[[123 142 133 128 150 120]
 [124 124 128 116 150 116]
 [126 115 133 124 150 118]
 [124 123 125 115 150 119]
 [128 118 139 135 150 121]
 [125 137 138 135 150 120]
 [123 132 139 129 150 115]]
:
[[142 133 128 150 120 123]
 [124 128 116 150 116 124]
 [115 133 124 150 118 126]
 [123 125 115 150 119 124]
 [118 139 135 150 121 128]
 [137 138 135 150 120 125]
 [132 139 129 150 115 123]]

[[136 125 120 116]
 [135 122 118 118]
 [124 126 112 131]
 [120 132 122 136]
 [128 127 115 126]
 [128 135 105 118]
 [125 136 132 129]
 [129 128 132 128]
 [131 140 127 117]
 [125 138 141 130]
 [124 146 146 129]
 [142 108 126 119]]
:
[[125 120 116 136]
 [122 118 118 135]
 [126 112 131 124]
 [132 122 136 120]
 [127 115 126 128]
 [135 105 118 128]
 [136 132 129 125]
 [128 132 128 129]
 [140 127 117 131]
 [138 141 130 125]
 [146 146 129 124]
 [108 126 119 142]]

[[ 99 124 150 127 124 126 120 131 122]
 [138 121 117 154 135 123 130 146 125]]
:
[[124 150 127 124 126 120 131 122  99]
 [121 117 154 135 123 130 146 125 138]]

[[132 132 126 125 128 108 138 132 130 134 128 134]
 [124 126 122 131 124 135 135 132 126 118 153 123]
 [122 134 126 127 134 122 104 138 116 150 135 126]
 [117 127 122 129 139 127 140 142 131 130 127 120]]
:
[[132 126 125 128 108 138 132 130 134 128 134 132]
 [126 122 131 124 135 135 132 126 118 153 123 124]
 [134 126 127 134 122 104 138 116 150 135 126 122]
 [127 122 129 139 127 140 142 131 130 127 120 117]]

[[105 130 124 102 115 141 135]
 [111 146 117 107 112 131 139]
 [144 141 128 129 100 118 144]]
:
[[130 124 102 115 141 135 105]
 [146 117 107 112 131 139 111]
 [141 128 129 100 118 144 144]]

[[113 105 109]
 [129 116 130]
 [120 120 137]]
:
[[105 109 113]
 [116 130 129]
 [120 137 120]]
---
[[136 134 132 129 127 131 131 130 134 131 131 136 133 132]
 [135 133 126 149 135 148 119 142 118 147 131 142 146 121]]
:
[[135 133 126 149 135 148 119 142 118 147 131 142 146 121]
 [136 134 132 129 127 131 131 130 134 131 131 136 133 132]]

[[132 130 130 133]
 [134 124 125 133]
 [120 123 133 122]
 [128 126 127 127]
 [149 155 140 152]
 [136 133 129 137]]
:
[[134 124 125 133]
 [128 126 127 127]
 [136 133 129 137]
 [132 130 130 133]
 [120 123 133 122]
 [149 155 140 152]]

[[134 125 125 141]
 [139 134 121 147]
 [133 149 133 130]
 [121 133 120 132]
 [136 136 136 130]
 [134 135 113 153]
 [126 128 129 127]]
:
[[134 135 113 153]
 [121 133 120 132]
 [139 134 121 147]
 [134 125 125 141]
 [126 128 129 127]
 [133 149 133 130]
 [136 136 136 130]]

[[152 120 111]
 [151 140 151]
 [110 140 144]
 [142 156 112]
 [112 128 102]
 [118 109 146]
 [124 108 125]]
:
[[112 128 102]
 [152 120 111]
 [142 156 112]
 [124 108 125]
 [110 140 144]
 [118 109 146]
 [151 140 151]]

[[116 131 139 119 113 130 134 134 143 127 117 127 142 148]
 [140 130 132 128 138 108 134 137 125 146 151 114 144 143]]
:
[[140 130 132 128 138 108 134 137 125 146 151 114 144 143]
 [116 131 139 119 113 130 134 134 143 127 117 127 142 148]]

[[123 151 141 144 114 142 144]
 [121 134 128 133 136 122 140]
 [133 125 133 124 127 133 125]
 [129 145 117 149 127 133 129]]
:
[[129 145 117 149 127 133 129]
 [121 134 128 133 136 122 140]
 [133 125 133 124 127 133 125]
 [123 151 141 144 114 142 144]]

[[140 106 109 102 140 111 103 113 104 152 127 110 112 150]
 [156 156 150 128 139 123 150 140 140 100 118 137 103 114]
 [108 139 102 149 129 110 122 103 131 106 146 146 117 148]
 [113 118 141 137 114 111 104 117 146 125 146 115 122 101]
 [133 151 105 141 129 150 137 147 113 134 146 125 149 145]]
:
[[108 139 102 149 129 110 122 103 131 106 146 146 117 148]
 [133 151 105 141 129 150 137 147 113 134 146 125 149 145]
 [140 106 109 102 140 111 103 113 104 152 127 110 112 150]
 [113 118 141 137 114 111 104 117 146 125 146 115 122 101]
 [156 156 150 128 139 123 150 140 140 100 118 137 103 114]]
